Each thing below was measured twice, in two different ways. The second way is not exact.
First some of them both ways: the first way, then the second way, then a blank line.
[-26   0 -40 -38 -24 -44 -47   1]
[ 20  65  12 -21 -15 -53  -5  15]

[ 47  11  13  38  50  -2 -11 -41]
[-12 -18  -2 -44  64  39  14  -5]

[-48 -31   6 -20 -36 -21  38  35]
[ 43  12  16  46 -60   0 -29 -16]

[  4  -9 -11 -50 -16 -45 -38 -46]
[ 24  49 -13 -16  34 -39 -29  33]

[ -8  26   9   9  51  51  42 -12]
[-23 -34 -12  33  29  13  30 -46]

[ 36  33  37 -19  31  19  36 -40]
[-34 -23 -27  24  64  29 -22 -14]

[-45  -4  22  29  -5  38  38  39]
[ 10 -32  -8  39 -46  26  33 -28]

[ 11  50  24  51   3  39  10 -23]
[-42 -39 -45 -19   9  40  27  -4]

[-34  -6  34  -6  33  48  46 -12]
[  8 -27 -21  61  21  24  34 -34]

[  3 -44 -24 -34 -38   8  -5  54]
[ 16 -18  40  20 -50 -46 -14  30]

[-10 -49  31  43  24  22   9  38]
[ 33 -37  33  12 -17  44  30   1]

[ 40 -16 -17  45  43 -11 -31  30]
[ -7 -13  55 -57   3  20  19   0]

[-10  49  32 -13   5  38  49 -22]
[-40 -21 -44  55  18  16   3 -24]

[ -5  23 -52 -43 -11 -22 -49 -23]
[-16  51   3 -17  11 -62   4  16]

[ 45  12   1  32  47 -42  -2 -34]
[ -9   8  12 -65  51  34  -7 -17]

[-13  14  42 -36  42  30  26 -39]
[ -7  -7 -25  57  66  16  14 -19]

[ 10 -44  32  35 -32  28   7  42]
[ 23 -47  20  12 -40  31  -3  30]

Here are 24 more, measured the second way only, each followed by its number:
[ 12  35 -20  49 -38 -45  -9  16] 0
[-26  46   5 -28  56 -32 -29 -13] 1
[-10  33  11 -38  44 -44  -5  13] 2
[  4   7  54 -72  -2   7   6  -2] 3
[  6 -73 -20  -1   7  45  -9   0] 4
[ 31  22  49 -30  12 -20 -28  35] 5
[  0 -18  15  -6 -53  18  50 -35] 6
[-13 -36 -10  26  66   0   2  36] 7
[ 22 -35  57 -39 -28  -4  34   1] 8
[ 13 -45  49  -6 -26 -22 -29  31] 9
[  4  46  47 -37  -2 -49  -2  19] 10
[ 31 -27  21  66  -5  19  -3   8] 11
[ 20  22 -17  75 -25  -5  -5  -3] 12
[ 22 -26  49   8 -33  21 -39  20] 13
[ 26  32  34 -20 -61 -38  -2  13] 14
[-24 -39 -35  27  52  29  -8  -3] 15
[-28 -16 -54  43  -4  30  12 -28] 16
[ 25  63 -15   0 -29 -46  -2  19] 17
[-24 -25 -58  47  21  16   2 -18] 18
[ 34  12   5   6  32  -3 -34  71] 19
[ 32  -9  32 -40 -19  33  40 -25] 20
[ -4  45  24 -13  -3  21  73  -4] 21
[ 14 -66  31  17  -5  26  12  17] 22
[-14  59 -39   1 -24 -50 -11   9] 23
Some of them follow, measured the first way. Which numbered row above is each one? Its number follows it:
[ 36  18  46 -11  20  43  33 -31] 15
[-18 -29  -7  62  43  -8 -13  27] 20
[-31  44  33   9  -3  44  42 -12] 16
[ 30 -50 -17 -27   7 -48 -40  10] 5
[-38  -2 -15  58   4  21  13  46] 6
[ 32 -15 -30  40  32 -40 -34  23] 3
Here are 24 more, measured the second way only, each followed by its number:
[-23  17 -22 -10  63  32 -17 -29] 0
[-33  -3 -21  32 -27  16  25 -56] 1
[-38 -15 -17 -52  40  30  20 -19] 2
[ 32  -5  42  -4 -58 -29  24  -4] 3
[-14  10 -36  -4  71  31  12 -21] 4
[ 15 -50  18   7  14  61 -20  -1] 5
[-42  13   0 -42  58  21  -7 -21] 6
[ 13 -23 -36  51  16 -33 -34  31] 7
[ 33  13  49 -43  37  -3 -20  34] 8
[-46   7  -4 -45  38  12  -1 -49] 9
[ -1  46 -10 -14 -45 -56 -19   3] 10
[ 18  -3  61 -41 -33   1  31 -12] 11
[-29 -35 -54  15 -19  33  26 -14] 12
[-56 -25 -51  20  -9  16 -20 -17] 13
[ 19  58 -11 -15  -8 -47 -22  35] 14
[  3  -7   0  31 -64  -7  29 -27] 15
[ 35   0  -5  27  -2  -9 -37  71] 16
[-12  45 -51  24  -8 -54 -10   0] 17
[ -4  23 -14 -54   1 -49 -38  21] 18
[-38 -17 -17  41 -12  27  23 -50] 19
[ -1  34  -6 -36 -67 -31   5   5] 20
[ 34 -10   1  74 -51  11  -3   0] 21
[-13  55 -23 -51 -28  29 -30   3] 22
[  8   0  -5 -63  16 -42 -32  23] 23
Some of them follow, measured the first way. Which numbered row above is each one? Its number follows it:
[ 22  42  22   1  40 -26  25 -52] 0
[-29 -45 -39   7 -17   3 -19  54] 3
[ -5  37   5  31 -27 -68 -20  -2] 22
[  1  37  28   5  50   0   6 -60] 4
[-40  39 -23 -43 -39  -7 -12 -33] 17
[ -1 -32 -38  48  16 -13 -20  48] 11
